In the rows, 128 means zero.
Each named turn below is shown by a few rows before and after it. Which turns, in which order, take the first row of each later pair to the second? The first pair is answered.
turn X:
[118 140 114 143 112 130 131 132 146 106 106 146 127 149 129 121 133 126
 115 124 152 125 120 124 119 116 118 147 133 130 146 142 126 115  98 132
  88]  ->  [132 142 106 146 115 126 124 133 150 108 100 150 120 145 120 123 136 129
 107 127 146 131 128 125 112 116 115 145 136 132 138 135 112 112  98 129
 101]
[132 103 119 141 133 142 114 135 136 113 144 142 130 122 145 116 119 140
 147 117 107 150 100 114 131 124 112 167 138 139 147 135 121 110 105 138
 113]  ->  [148 115 113 135 140 143 110 131 139 122 134 145 120 105 126 118 132 141
 126 116 105 155 118 115 116 141 110 153 131 134 142 119 105 101 113 129
 141]
[155 149 106 112 145 141 124 119 122 129 111 141 114 120 131 143 172 107
 109 136 132 128 157 108 103 146 143 113 135 110  94 117 109 126 133 101
 143]  ->  [143 149 116 118 142 133 135 117 112 129 116 137 120 137 148 153 161 103
 126 146 148 114 152 111 114 132 161 104 127 106  90 122 118 147 154 101
 126]
turn V:
[145 138 146  99 155 172 136 102  56 139 167 162 162 131 172 171  88 109
 121 118 172  72 107 103 167 136 111 123 124 139 160 164 148 164 156 154
 193]  ->  [129 171 135  93 131 153 161 103  79 162 145 115 160 122 145 172 125 111
  94 155 192  83 162 135 146 134 159  67 101 132 127 155 128 186 179 111
 189]
[160 192  79 165 161 140 147 166 135  72 124 156 152 128 137 169  77 167
 174 147  81 167 131  97 106 144 161 148 153  93 100 140 179 129 126 104
  94]  ->  [160 190  79 162 159 138 148 165 135  73 124 159 156 136 135 173  81 166
 178 152  83 164 134  98 110 139 167 143 148  95 104 138 180 131 132 103
  86]
[122 131 129 122 121 131 135 105 104 148 120 137 131 139 129 136 141 121
 121 124 138  96 116 127 114 152 155 119 117 116 108 124 129 154 177 149
 126]  ->  [129 145 119 123 113 126 134 101 126 149 117 126 117 119 105 124 160 130
 100 134 121 118 135 134 100 162 149 115 121 120  96 116 108 134 164 135
 140]
[150 139 118  95 134 120 115 133 120 146 188 114 126  90  84 109 133 106
 111  95 129 123 113 122 113 136 100 126 115 139 168 136  51 132 139 141
 166]  ->  [152 129 129  96 142 124 112 132  96 144 191 128 131 100 107 120 117  99
 129  80 143 105  96 114 121 124 102 129 115 136 177 142  69 144 149 151
 158]
turn P:
[118 132 144 115 119 126 156 125 101 146 128 115 140 154 149 109 135 116
 140 100 135 132 109 119 158 116 107 141 131 115 135 147 118 122 146 155
  98]  ->  [121 150 137 108 112 120 162 123 107 164 117 103 132 144 130 112 144 116
 124 114 143 131 136 127 136 117 127 112 120 110 121 137  99 128 163 137
 108]
[128 145 128 111 128 140 145  92 136 126 114 130 134  97 119 152 165 128
 154 139 157 128 157 123 116 129 173  73 135 139 122 124 100 166 151  85
 148]  ->  [147 134 113 120 134 158 121  93 152 113 125 145 117  75 109 134 160 141
 141 120 116 163 137  98 119 140 127 123 156 151 149 117  88 116  98 103
 165]
[135 145  88 120 128 120 145 104  93  75  90 101 149 122 124 146 159 151
 116 133 124 136  84 146 150  93 109 138 157 156 159 103  99 100 122  77
 154]  ->  [130 131  98 123 127 121 146 108  83  71  97 110 156 141 144 145 144 152
 137 129 126 125  74 142 160  85 114 144 161 155 169 111 116 111 125  86
 140]
[113 149  85 154 123 148 142  72 173 116  98 135 122  95  65  93 185 122
  51 102  78 205 168 127 127 124 106 101 135 143  86 102 109  75  76 102
 150]  ->  [ 88  92 114 186 129 165 130  89 138  87 139 165 144 142 133  91 127 121
 121  71  73 174  96  97 183  96  83 158 165 161 135 138 169  87  51 161
  88]
turn Z:
[128 128 138 128 149 128 126 122 129 121 131 160 142 121 136 137 122 131
 127 126 131 121 123 121 132 119 135 123 106 125 129 124 143 134 142 126
 132]  ->  [134 127 127 127 145 127 120 118 143 121 128 160 133 108 124 131 129 132
 115 126 120 135 135 123 124 125 127 131 110 131 128 118 132 121 132 118
 137]
[148  94 162 115 104 164 116 178 126 153 141 129 126  91 134  81 139 128
 147 104  95 116  96 127 146 147  96 151 137 119 147  79 135 143 121 137
 139]  ->  [137  99 159 122 102 163 124 183 137 150 146 128 124  95 134  79 146 134
 145 112  97 118  99 132 154 145 104 155 137 121 144  82 132 135 111 135
 128]
[154 116 138 115 123 144 115 166 112 118 120 142 110 100 115 121 164 130
 139 124  72 148 141  94 107 140  77 106 112 154 171 121 115 104 104 117
 188]  ->  [108 108 142 142  93 138 138 182 129 110 128 114 122 121 133  99 158 147
 174 154  77 154 147 114 134 116 106  99 117 159 176 138 144 119  83 106
 121]
Now pairs of rows:
Each pair is 2 to 3 turns apart.
[116 145 160 110 109 118 144 125 106 166 113  97 142 135 146 159 122 107
 123 133 154  87 167 132 128 124 181  58 112 117 101 150 136 162 175 114
 138]  ->  [174 138 139  92 140 128 106 112 108 156 123 143 112  93 124 154 125 110
  96  85 104 118 142  97 114 164 105 121 135 124 127 123 103  98 140 145
 206]
P V X
[154 141  98 121 114 114 119 147 146 114 111 121  96  96 117 119 143 139
 109 109 109 163 145 123 104 169  84 162 143 132 137  92 123  69 110 155
 149]  ->  [115 133 136 118 105 106 144 148 102 130 104  94 136 151 158 154 126 117
 154 130 177  96 147 151 123 127 157 100 118 110 119 123 176 148 187 152
  97]
P P
[138 124 143 108 151 130 115 122  89 137 124 146 126 143 140 156 105  99
 147  96 152  83 113 120 126 119 115 121 134 111 130 124 140 143 160 141
 151]  ->  [141 123 129 127 140 133 114 131 127 120 130 143 109 118 118 122 118 122
 135  97  98 139 116 112 132 134  70 165 160 129 148 116 119  96  91 140
 152]
V V P
[123 154  97 124 118 131 158 121 163 147 108 129 155 105 148 119 147 111
 121 168 147 103 145 179 157 126 183  64 125  99  83 139 117 162 161  86
  98]  ->  [121 130 114 125 129 139 149 124 129 139 119 150 167 124 185 129 115 102
 152 151 153  75 110 165 177 121 177  82 126  98 100 151 150 175 174 114
  86]
Z X
[ 65  94 162 169  39 154 166 172 163 113 163  98  92 194 207 110 122 165
 183 197 101 168 126 147 155  78 167 153 152 157 148 169 188 133  58 126
   6]  ->  [ 67 107 147 162  32 149 165 176 194 118 165  87  79 167 174  91 141 176
 156 206  84 198 142 150 138  90 157 161 152 168 138 155 162 111  30 111
  20]
V V
[146 123 107 115 150 133  95 118 124 129 131 167 104  89 112 136 130  95
  84  97 111 132 122 106 110 163  87 123 141 128 147 121  93 121 143 137
 190]  ->  [135  99 127 123 165 140  93 124 103 119 139 176 115 117 134 146 113  88
 119  83 115 111  92  92 132 150  82 136 144 132 158 134 126 132 141 163
 166]
P X
[ 79  97 144 169 108 149 145 151  97 107 172 136 162 176 180 111  89 127
 190 109 145 100 100  92 192  97 150 138 148 152 173 142 181 147  96 161
  80]  ->  [ 54 120 123 179  70 131 176 157 146 110 161  93 152 167 152  88 121 143
 173 153 136 132 146 120 185  96 169 113 147 164 155 131 170 140  68 122
  54]
V X
[114  84 140 126 120 125 116 136  69 136 175 132  93 196 169 125  41 121
 207 122 159  83 107 112 202 106 151 140 132 116 101 158 112 161 113 193
 129]  ->  [ 80 109 126 144  82 112 150 151 112 141 164  85  87 198 143 101  67 137
 197 167 164 108 144 142 197 101 187 107 128 116  79 156 104 167  97 153
  94]
V X
[119 133 117 121 112  99 171 140  95 144 154  90 139 151 189 166 129 107
 167 125 128  98 140 111 120  52 227 117 103 125 152 153 122 156 162 112
 108]  ->  [154 127  85 120 119 111 137 137 137 116 167 111 100 103 151 138 146 131
 132 107  55 167 133  92 109  90 149 189 134 146 178 127  74  76  77 118
 161]
P P
[ 95 134  94 141 126  98 142 118 138 140  96 162 104 108  72 159 132 128
 138 104 134 168 158 151  98 132  81 110 110 101 133  99 106 128  88 113
 161]  ->  [ 83 105 108 158 127 109 134 133 120 122 116 174 120 136 114 153 103 127
 175  94 131 158 122 136 131 116  71 140 130 115 165 119 140 128  70 143
 123]
P Z
[127 139 116 133 110 119 124 127 151 144 111 106 116 117 106 120 159 131
 107 145 112 146 148 147 116 144 134 109 119 134 124 116 113 127 113 113
 135]  ->  [146 127 119 123 129 127 106 124 135 141 113 131 105 111 108 130 143 127
 106 119 112 146 132 129 114 148 113 132 127 137 129 114 105 116 116 132
 165]
V X
[138 151 137  99 125 126 126 125 129 156 118 109 129 117 108 133 132 128
 128 142 168 102 167 138 112 119 160  85  92 130 107 122 113 150 186 101
 139]  ->  [125 150 134 104 110 125 141 127 143 151 120  91 122 118 101 120 135 143
 125 155 164 114 172 145 116 118 161  83  92 131 106 121 115 144 169  90
 125]
Z Z
[155 142 131 116 144 119 122 123 145 111 128 158 100 114 101 126 128 143
  77 144  91 139 106 114 130 141  87 132 152  86 126 110 117  84 107 138
 117]  ->  [125 144 157 114 142 112 147 125 118 125 124 138 132 153 131 151 116 130
 104 161 138  94 106 137 138 115 143  84 125  74 107 128 147 141 164 135
  82]
P P
[104  98 123 154 113 136 117 138 149 120 145 125 128 137 147 111 134 159
 148 130 106 145 117 117 154 125 118 158 155 139 148 143 152 119  83 139
  93]  ->  [113  89 133 142 134 142 107 133 121 125 147 144 139 138 162 128 115 145
 160 109 117 122  94 106 157 122 118 159 156 138 156 141 159 125 102 154
 109]
X V
[111 130 118 147 102 132 144 138 201  97 120  77 128 123  97  63 164 147
 125 167 128 176 163 156 134 122 144 103 156 131 119 136 111 108 118 103
  87]  ->  [163  80 142 123 169 156  85 124 119  90 140 169 142 131 148 102 117 111
 156  86 123 126  83  95 149 129  87 160 169 124 156 147 140 113 154 181
 133]
V V Z
[152  82 138  91 193 144 121 123 126  92 167 146 155 105 182 172 110 126
 145 141 143 125 113 136 143 160 113 104  78  91 134  98 165 172 125 145
 112]  ->  [143  98 139  89 185 138 129 122 135 104 153 132 155  96 164 176 128 128
 135 159 155 127 132 149 130 165 137  76  68  89 116  96 158 190 138 125
 116]
X P
[117 131 142 139 128 129 135 157 106 121 121 111 147 141 133 146 110 114
 138 144 152 103 118 122 128 117 160 102 110 120 122 146 160 138 155 119
  90]  ->  [148 128 117 137 132 136 112 152 138 107 128 122 115  98 102 126 123 131
 115 125  97 152 114 102 116 146 103 150 131 131 136 125 128  84  98 121
 130]
P P
[ 92 127 125 187  80  92 133 146 182 105 126  93  90 148 120  68 147 134
 145 138 125 187 131 157 149 139 138 139 156 138 129 132 120  52  73 123
  83]  ->  [122 107 132 175 118 102  97 141 148  96 140 144  94 149 142  82 119 118
 159  91 111 168  86 118 159 145  93 184 169 138 159 135 132  43  75 167
 114]
X V
